Each row is where one point has got to under a steady rotation. How many ticks took it there?
The counts run from 0 to 679.
101 67 92 122 102 100 102 104 103 106 105 86 116 113 98 109 107 111 91 83 92 91 96 85 103 96 115 107 91 124 104 79 118 129 105 120 93 121 78 91 98 88 91 96 106 108 97 76 97 105 90 103 103 97 157 | 220
91 102 95 116 98 103 87 91 98 99 91 103 77 85 127 102 126 98 98 136 120 144 110 109 112 97 99 73 98 79 105 97 112 92 100 104 123 104 107 82 124 105 107 95 109 100 94 114 96 107 127 111 91 84 101 | 256
109 68 105 125 112 107 110 102 117 117 110 97 96 102 123 116 104 123 106 111 120 117 89 82 96 105 104 99 98 102 111 70 115 127 117 100 98 132 97 84 107 80 94 91 125 96 99 94 97 106 81 116 91 98 124 | 150
90 97 107 142 112 84 100 106 87 104 108 96 105 131 94 111 117 90 89 94 86 101 89 101 114 99 94 83 80 119 93 97 112 98 125 98 120 124 100 84 78 100 122 99 102 129 112 104 73 99 93 123 95 123 118 | 476
84 130 97 98 111 97 84 96 85 76 101 102 91 113 101 92 118 95 95 113 96 105 87 113 105 109 105 66 85 75 82 100 100 58 86 118 122 90 112 81 106 118 84 101 96 88 106 90 97 87 112 117 113 72 104 | 571
88 86 109 122 98 92 107 108 100 108 128 93 103 111 85 119 108 128 113 86 99 88 83 82 90 109 123 87 81 105 100 73 114 109 107 100 94 129 92 94 94 71 95 102 103 129 112 70 88 94 97 118 89 101 122 | 448
87 109 84 108 102 81 100 80 71 83 99 114 95 84 112 85 107 94 107 112 113 118 96 118 122 114 112 82 99 69 89 106 122 78 100 89 138 98 117 84 117 100 78 78 102 96 99 106 102 106 106 109 90 80 112 | 183
91 91 90 104 94 90 94 102 95 110 126 90 120 93 105 107 107 114 99 83 92 75 87 91 102 115 134 92 104 113 98 92 115 98 90 105 93 118 82 89 95 103 85 94 94 103 108 64 79 101 103 120 107 82 148 | 291
73 97 89 126 117 98 88 79 67 109 108 102 112 127 103 84 120 108 82 97 102 111 107 90 98 89 89 100 108 121 107 92 127 92 105 110 118 105 110 81 89 101 89 113 95 70 74 96 108 98 86 115 109 122 113 | 636
77 121 101 111 99 99 74 94 75 91 98 95 83 117 88 101 130 96 92 105 96 115 94 106 107 115 106 74 104 99 92 106 112 77 93 119 126 98 90 93 102 128 96 107 83 110 102 95 98 89 136 112 133 91 112 | 30
70 113 94 115 115 100 90 86 74 114 110 103 97 123 111 96 128 123 99 110 114 121 77 99 96 105 93 93 119 116 98 85 124 80 109 91 121 105 108 93 97 110 83 107 86 75 91 89 101 95 99 130 127 114 109 | 335
117 104 90 118 98 99 102 84 119 87 113 108 100 102 127 104 105 118 106 108 111 89 82 85 84 123 119 84 98 79 95 71 100 81 83 110 87 119 109 74 74 92 112 86 107 75 109 84 101 102 96 129 95 101 122 | 366
97 74 86 125 111 92 89 93 81 122 112 91 124 110 113 95 109 89 85 83 95 101 111 86 119 102 103 96 109 129 104 106 123 111 110 103 117 126 88 79 86 114 108 97 105 94 84 103 79 112 91 114 113 115 139 | 92
97 109 82 131 101 81 112 76 79 66 84 118 96 110 100 98 108 92 97 106 97 107 93 112 115 112 98 96 87 82 91 81 123 87 106 105 126 94 119 89 85 92 101 77 86 102 104 100 118 106 94 112 80 121 136 | 110
95 87 92 111 112 108 94 94 114 117 120 93 112 101 137 97 109 123 96 119 112 104 101 80 80 90 103 91 99 102 110 71 111 94 93 110 85 119 114 74 98 84 97 106 117 59 87 77 97 102 85 124 90 99 116 | 665
83 121 103 122 126 96 78 105 84 117 102 90 84 109 114 108 126 98 108 130 105 114 95 106 103 93 87 78 104 104 99 104 104 69 106 102 123 91 103 98 119 121 103 95 89 129 109 88 81 89 124 112 127 111 99 | 102
94 87 92 134 119 85 109 92 78 98 102 104 114 124 103 94 105 89 82 93 96 112 95 104 114 96 93 96 86 111 95 94 125 102 125 95 129 115 115 77 82 90 103 93 113 102 96 111 90 107 68 114 82 118 124 | 479
113 87 104 106 101 108 84 98 102 97 99 101 81 102 107 106 109 99 102 98 116 115 97 93 116 128 120 71 100 78 88 102 101 99 89 121 122 121 79 80 116 119 96 87 120 111 99 109 92 99 123 107 127 62 119 | 157
116 95 91 113 118 109 95 92 123 97 100 102 91 99 140 101 107 109 107 129 115 109 101 87 85 99 98 82 94 75 101 75 94 80 81 122 87 105 122 70 104 92 99 92 121 70 95 88 105 98 93 109 99 89 113 | 668
83 97 118 113 100 92 101 110 100 98 126 87 94 115 81 118 111 121 114 91 96 89 81 88 93 112 126 80 79 98 92 79 104 101 98 113 100 116 89 94 109 83 83 101 100 142 117 70 91 86 110 115 100 88 112 | 446
105 116 72 117 92 87 93 77 101 73 88 108 98 90 122 96 112 90 94 119 97 97 106 108 105 107 111 82 96 78 95 92 108 71 82 117 108 92 110 81 83 108 114 83 89 82 99 92 103 109 114 111 85 101 135 | 497
97 86 87 95 111 101 102 103 101 119 113 89 114 90 129 100 103 122 96 100 108 98 77 97 103 105 114 100 114 111 98 89 118 101 99 99 95 112 94 84 113 102 70 86 108 75 98 71 80 100 87 119 117 73 147 | 592
111 98 115 110 120 99 100 119 111 102 112 92 97 126 99 117 105 111 104 92 94 87 62 97 101 123 109 81 84 101 79 92 96 89 101 112 104 115 90 87 96 113 90 88 109 113 125 83 75 87 93 119 133 82 129 | 675
97 96 99 106 123 98 98 109 110 94 90 91 83 90 114 115 108 110 120 134 110 110 100 103 91 86 104 90 79 78 103 80 96 89 92 117 100 85 111 96 141 90 78 87 106 123 110 69 108 92 108 96 97 80 116 | 514
98 78 79 142 100 95 96 69 87 99 92 108 99 101 118 94 112 86 93 105 111 122 129 88 111 95 102 96 107 102 113 89 127 115 102 115 121 111 100 75 91 91 118 90 103 96 78 115 110 116 105 99 80 123 126 | 324
99 89 85 113 117 96 117 102 115 99 99 103 103 97 132 106 102 113 100 129 109 111 82 107 98 87 90 104 86 92 101 71 118 97 113 96 98 103 128 80 110 81 88 81 115 73 106 81 99 105 72 115 77 96 133 | 280
78 93 103 102 108 103 103 119 109 101 97 93 104 119 105 112 118 127 76 111 99 124 69 116 106 93 92 98 86 116 90 78 127 114 119 99 107 109 101 92 115 94 74 102 102 81 105 84 92 96 87 121 104 76 137 | 48
115 79 105 128 140 106 102 103 97 121 104 88 101 124 115 114 98 108 104 102 109 100 79 82 96 107 88 107 107 116 99 83 105 102 116 108 107 113 94 87 104 107 91 82 112 104 102 85 94 95 71 114 136 118 130 | 306
103 101 93 118 101 87 105 98 108 73 92 102 87 91 101 114 104 103 123 114 103 89 98 99 96 107 124 86 72 65 95 78 98 90 84 125 98 93 106 94 114 82 91 82 99 132 116 71 114 99 115 97 81 90 125 | 213
89 107 115 103 108 98 93 106 98 87 113 90 84 112 81 112 108 115 117 100 101 90 87 91 92 115 125 72 75 81 86 87 94 87 86 121 105 106 94 88 117 93 78 104 103 132 115 70 99 82 115 107 113 76 108 | 444
72 111 96 106 98 89 97 107 85 85 89 96 96 111 88 113 125 105 91 106 90 108 74 125 120 104 105 91 89 107 83 94 118 97 109 105 128 90 91 104 114 114 82 93 79 123 116 82 96 93 118 112 111 82 138 | 417
101 100 76 115 114 99 88 86 98 84 79 102 110 103 125 90 106 86 82 119 93 106 125 104 101 82 91 89 86 92 102 91 104 81 84 134 103 89 118 72 99 104 102 97 104 68 83 86 108 104 93 97 87 98 138 | 197
106 92 79 97 107 98 99 83 99 105 117 102 104 78 133 91 102 116 116 108 123 89 90 87 97 117 129 93 116 80 98 81 108 84 82 105 98 108 105 81 106 99 76 81 108 73 97 74 103 103 94 115 112 84 130 | 595
